One vector is turned by the same rotation once a tick. Each row is the vector after some number of ticks, and that number follows the row.
The counts run from 0 to 997.
-22.7  -5.9  -25.9  -15.3  7.0  -4.6  10.6  -4.0  11.6  19.2  -13.9  3.7  23.7  0.1  4.9  -15.9  9.3  -9.2  -5.5  -30.0  23.4  0.4  18.4  11.3  36.2  58.7  14.1  -17.1  5.6  -37.2  26.2  -0.9  24.3  -18.2  -17.0  16.2  -21.8 | 507
-39.9  -17.9  -13.2  -29.1  -14.2  6.1  16.3  -6.0  11.6  14.3  -22.5  -11.2  6.6  -17.8  -10.2  -12.4  10.4  -30.4  11.0  -24.9  9.3  2.5  -0.1  6.4  42.8  49.4  -4.3  -25.4  10.9  -29.6  25.4  9.3  2.7  -25.7  4.0  -1.5  -17.4 | 276
-63.2  17.6  0.1  -29.8  1.8  -8.8  13.0  -3.2  1.5  -24.5  -4.7  -22.8  24.1  -11.0  13.9  3.7  -4.0  -15.8  6.4  -5.5  18.3  -0.7  6.4  -7.4  -11.9  41.5  10.0  -41.2  8.4  0.4  -21.6  23.1  -13.5  -3.6  -31.1  -14.9  -22.1 | 462
-31.5  19.5  23.6  -19.7  -9.2  -28.6  -0.8  -38.7  4.5  -9.3  -7.8  -11.7  1.5  -21.4  -9.6  -20.2  -8.8  -12.5  -6.8  -14.5  18.0  14.4  35.8  10.4  18.8  42.1  22.2  -25.3  22.0  -1.9  -31.5  14.4  -15.1  -8.8  -18.0  -15.2  -12.2 | 317
-34.5  37.2  9.8  -23.0  -15.0  5.8  14.8  -5.7  32.9  -0.4  -0.5  -17.6  29.3  -17.2  13.9  -8.5  -10.6  2.8  -15.3  -34.6  27.0  2.3  40.5  -20.1  12.3  9.4  28.8  -32.6  -7.3  4.0  -16.4  12.3  -9.1  -0.7  -38.8  1.9  -4.2 | 974
-26.1  9.9  0.8  5.0  -13.8  -7.5  23.8  -25.6  -11.8  32.5  11.0  3.5  -1.3  8.0  4.5  -11.4  -21.6  -13.7  -0.8  -33.3  23.4  14.1  25.2  4.7  59.8  34.9  27.9  -18.8  20.1  -31.2  5.7  -11.1  15.3  9.7  -6.4  6.4  -5.8 | 293
-33.6  7.2  25.7  -21.9  18.3  -29.1  3.8  -41.2  -2.2  -26.2  -3.4  3.4  21.2  -11.6  -1.4  -15.7  -14.7  -3.8  -2.5  -21.8  34.9  20.2  22.9  5.2  -0.2  54.9  8.6  -12.1  0.5  -1.7  -33.6  -17.0  9.2  6.3  -17.5  -14.1  -7.9 | 326
-41.7  15.3  23.0  -23.1  -20.1  7.1  34.2  -25.1  12.4  19.4  -1.7  -22.0  2.4  -32.3  -12.2  -18.8  -15.9  9.4  5.6  -33.6  16.6  31.2  29.9  -6.4  39.0  2.7  -0.2  -17.3  8.1  4.0  -7.9  -21.3  -9.2  -8.0  -16.8  1.2  -15.2 | 305
-20.9  -15.5  -0.4  6.3  -11.1  -9.7  28.5  -1.9  6.6  33.1  4.0  -12.3  3.1  -5.0  7.7  -35.2  -11.9  0.4  10.7  -18.5  14.3  24.9  5.7  16.9  54.5  39.9  22.0  -22.2  33.6  -24.3  1.9  -5.5  3.7  -1.2  -12.3  22.0  -19.6 | 287
-15.7  -8.7  -12.0  -4.8  5.2  0.3  25.3  9.3  22.7  26.7  -4.1  -4.6  25.9  -0.4  17.5  -28.9  -3.0  13.1  0.8  -26.7  27.9  12.6  12.0  10.3  44.6  38.8  16.0  -16.3  12.4  -30.2  14.0  -11.8  25.9  -7.3  -26.0  28.2  -24.0 | 510
-32.1  -8.4  -17.5  -16.5  -42.2  13.4  34.2  22.8  40.4  1.3  -2.5  -14.5  21.3  1.0  27.8  -14.5  0.3  -12.9  -9.0  -24.4  30.8  11.5  -6.4  -9.6  26.5  27.2  6.6  -44.9  -6.0  -5.8  20.9  15.6  0.6  -4.7  -8.2  7.8  9.2 | 492
-32.3  12.0  6.9  -18.8  12.3  -20.4  3.8  -25.0  15.2  -21.9  -5.4  5.6  29.0  -0.1  11.2  -17.1  4.7  7.1  -10.7  -21.8  41.4  2.1  29.5  5.6  -11.4  50.1  18.8  -22.4  -6.8  -9.5  -19.7  -6.2  25.4  -0.9  -31.4  6.8  -14.6 | 103
-41.7  0.4  16.1  -17.8  -35.4  3.0  31.1  -38.9  3.0  7.2  -7.8  10.0  -3.0  -6.7  -20.4  -24.0  10.5  -14.8  14.8  -42.5  30.4  10.8  29.6  5.8  29.4  19.9  19.4  -15.5  1.5  -11.9  1.0  -7.4  18.8  -3.8  5.7  19.7  3.9 | 412
-30.1  6.0  23.7  2.4  -6.2  3.1  10.4  -7.5  47.6  -20.0  -7.9  -11.3  36.7  4.2  20.5  -17.6  -10.2  -10.9  -1.7  -31.8  63.6  23.8  -2.7  0.1  8.2  16.7  2.7  -5.2  -10.8  -0.6  -28.6  2.7  15.3  1.6  -7.6  5.2  17.2 | 114
-22.7  3.7  20.3  -8.7  3.1  -17.4  12.9  -11.8  34.8  -19.2  0.6  -4.2  30.4  -4.5  22.2  -36.0  -2.6  20.9  -3.2  -20.8  52.2  23.3  16.3  10.2  -4.8  34.6  12.2  -13.0  2.0  2.8  -29.3  -9.6  21.4  5.2  -29.6  17.1  -8.6 | 105
-70.0  13.5  18.7  -4.4  -6.4  23.2  25.2  7.9  21.8  2.9  -9.7  -27.8  24.7  -7.4  7.6  -2.8  -1.5  -20.5  36.9  -20.1  37.4  14.7  -8.6  6.2  20.7  -4.4  -10.3  -1.8  8.6  -11.5  -17.0  12.5  9.2  -8.3  -10.8  15.0  -17.0 | 895
-49.8  -5.7  -6.4  -15.4  8.1  -18.0  -1.6  -1.4  9.5  -21.1  -12.8  -8.7  29.6  5.4  20.8  -4.9  2.1  -20.1  0.5  0.5  42.4  9.4  -18.5  22.2  4.7  55.0  -20.8  -10.4  0.7  -30.0  -13.4  8.1  25.2  -12.9  -18.5  -4.8  -23.3 | 249
-61.2  25.6  23.8  -11.8  -10.0  14.4  16.1  -14.1  -12.1  1.9  0.6  -19.8  8.6  -8.0  -5.2  11.7  -21.4  -43.7  16.3  -27.0  19.4  4.8  -1.1  -5.1  33.8  10.1  17.0  -19.2  7.8  -16.8  -24.0  16.0  -5.7  5.3  -12.7  -19.1  0.7 | 675
-22.5  8.3  10.2  -22.4  6.9  5.9  -2.3  3.2  37.5  -5.6  -15.4  -2.5  35.0  -14.6  5.1  -27.5  14.9  -12.0  -1.8  -34.2  30.5  -9.3  16.4  -2.6  8.0  38.4  44.0  -29.5  -8.8  -15.2  -10.7  21.6  9.4  -8.9  -32.5  12.3  -3.1 | 870
-38.0  12.3  24.8  -24.0  10.2  -13.0  -4.8  -10.3  23.7  -4.8  -20.7  -15.6  23.0  -23.1  1.8  -29.7  12.3  -0.4  5.8  -11.1  32.1  10.4  11.6  27.9  13.9  33.0  -4.9  2.2  4.2  -24.9  -27.8  12.1  19.1  -19.6  -34.6  12.4  -32.3 | 763
-37.7  11.5  33.9  -28.6  -10.6  -5.6  7.5  -18.0  16.9  11.8  -17.4  -21.9  5.1  -38.8  -13.4  -35.6  4.8  -4.0  11.8  -14.9  16.7  15.1  23.5  18.8  30.9  15.6  3.6  -8.4  15.4  -12.2  -22.6  7.7  2.9  -21.4  -24.1  9.8  -29.2 | 536
-52.3  -5.6  -10.6  -6.9  -8.0  10.6  48.5  -3.2  -19.5  14.1  22.8  -14.8  6.7  6.6  12.2  5.8  -29.9  -2.2  10.9  -30.8  14.3  18.5  -1.4  -16.8  31.2  29.6  8.7  -31.5  8.8  -8.3  9.0  -24.4  -0.6  16.4  -15.0  -2.5  -15.1 | 815
-13.8  -9.8  -6.1  -20.5  -3.9  -12.9  28.5  -10.7  5.2  9.9  5.3  -3.4  6.8  -17.9  4.9  -26.9  -6.7  0.5  -7.8  -27.9  0.0  10.4  22.3  -5.4  27.7  54.6  47.6  -52.4  18.2  -3.0  9.9  -1.6  -13.9  -0.5  -18.0  -1.4  -8.5 | 947
-41.1  -8.8  -1.6  -29.0  -36.3  2.0  35.4  -24.4  -10.6  1.3  -2.0  -4.4  -4.0  -9.1  -10.2  -1.9  -12.1  -32.1  -5.3  -35.1  14.6  14.6  4.5  -10.3  34.4  40.3  0.1  -36.7  -1.1  -10.0  18.9  -2.3  -7.8  -2.1  9.8  -19.5  12.5 | 934
-58.2  7.6  3.4  -20.3  3.9  -13.6  16.6  0.5  16.7  -22.9  -3.1  -30.5  24.3  -17.7  18.1  -7.7  -3.6  -7.8  10.8  3.9  21.0  11.7  -4.0  3.0  -12.0  41.1  -0.5  -34.0  18.1  8.5  -28.8  18.1  -19.2  -4.3  -25.4  -10.7  -26.1 | 463
-47.8  -24.1  -7.1  -19.4  -14.0  -0.6  35.0  -7.9  7.8  6.8  -14.0  -20.8  0.3  -22.5  -9.6  -19.9  2.6  -22.2  24.7  -19.8  -2.8  15.1  0.9  2.3  23.4  46.8  8.3  -38.8  27.8  -1.7  9.9  6.4  -26.5  -15.7  7.3  -1.7  -15.6 | 54
-58.8  35.8  16.3  -18.7  -17.9  12.4  -5.6  -4.3  16.7  -4.2  -14.1  -18.0  23.6  -8.6  3.7  1.7  0.4  -39.4  4.5  -21.8  35.5  -2.8  8.0  7.0  25.0  5.5  5.3  -9.7  -4.6  -28.0  -21.0  33.5  12.9  -8.3  -18.8  -4.9  -1.6 | 12
-42.7  -12.4  10.2  -5.4  -18.1  -21.4  29.9  1.7  -7.8  -12.6  23.1  -16.1  9.7  7.6  28.7  -21.1  -25.9  -0.2  0.1  1.7  22.5  26.7  -22.8  8.1  15.9  43.8  7.8  -41.4  20.5  -3.7  -23.6  -9.6  -1.9  20.6  -15.9  -6.6  -11.8 | 696
-49.9  15.3  -15.3  -7.7  -31.9  -11.6  29.2  -20.1  3.1  6.7  -3.2  -28.4  2.4  -9.4  2.3  3.3  -15.0  -14.0  -7.3  -12.6  14.8  20.5  30.1  -9.7  22.5  37.9  -3.6  -37.8  22.4  4.5  9.8  11.7  -26.1  -11.7  0.9  -16.4  -5.9 | 826
-49.2  25.5  24.1  10.3  13.8  -2.9  15.3  -35.3  -3.3  -4.3  5.6  -3.3  19.0  6.7  0.3  8.6  -28.1  -22.2  22.2  -32.4  34.6  13.6  23.1  -5.5  11.4  28.9  26.7  -11.0  14.5  -1.3  -35.9  -1.1  -8.0  9.8  -6.6  -7.2  2.3 | 444
-25.3  29.2  10.7  -13.5  -29.9  -9.6  21.7  -14.4  36.7  2.4  -0.3  -27.3  14.7  -22.6  12.7  -19.3  -17.9  14.5  -22.7  -22.4  26.3  27.7  40.3  -8.0  25.4  15.8  1.8  -28.1  7.8  12.1  -13.6  7.8  -25.2  -5.5  -21.1  -7.5  -0.4 | 87
-50.9  9.9  -7.2  -14.2  -1.5  -23.8  7.2  -0.6  7.4  -28.8  -4.9  -21.8  22.9  -0.1  23.1  -3.2  -7.0  -17.9  3.4  8.1  25.3  9.8  -1.2  8.4  -8.6  57.3  4.1  -34.4  18.6  -0.8  -23.9  23.7  -5.4  -0.2  -18.2  -14.9  -18.5 | 467
-59.0  -8.3  22.6  -38.4  -5.6  21.6  17.1  -4.5  -1.8  -12.5  -13.6  -10.9  13.5  -15.9  -14.5  -8.9  7.7  -48.6  34.1  -31.9  19.5  0.0  -18.6  -1.3  17.1  25.1  11.9  -25.5  -1.5  -18.3  -10.5  11.2  4.7  -7.3  -2.2  -6.4  -8.1 | 789
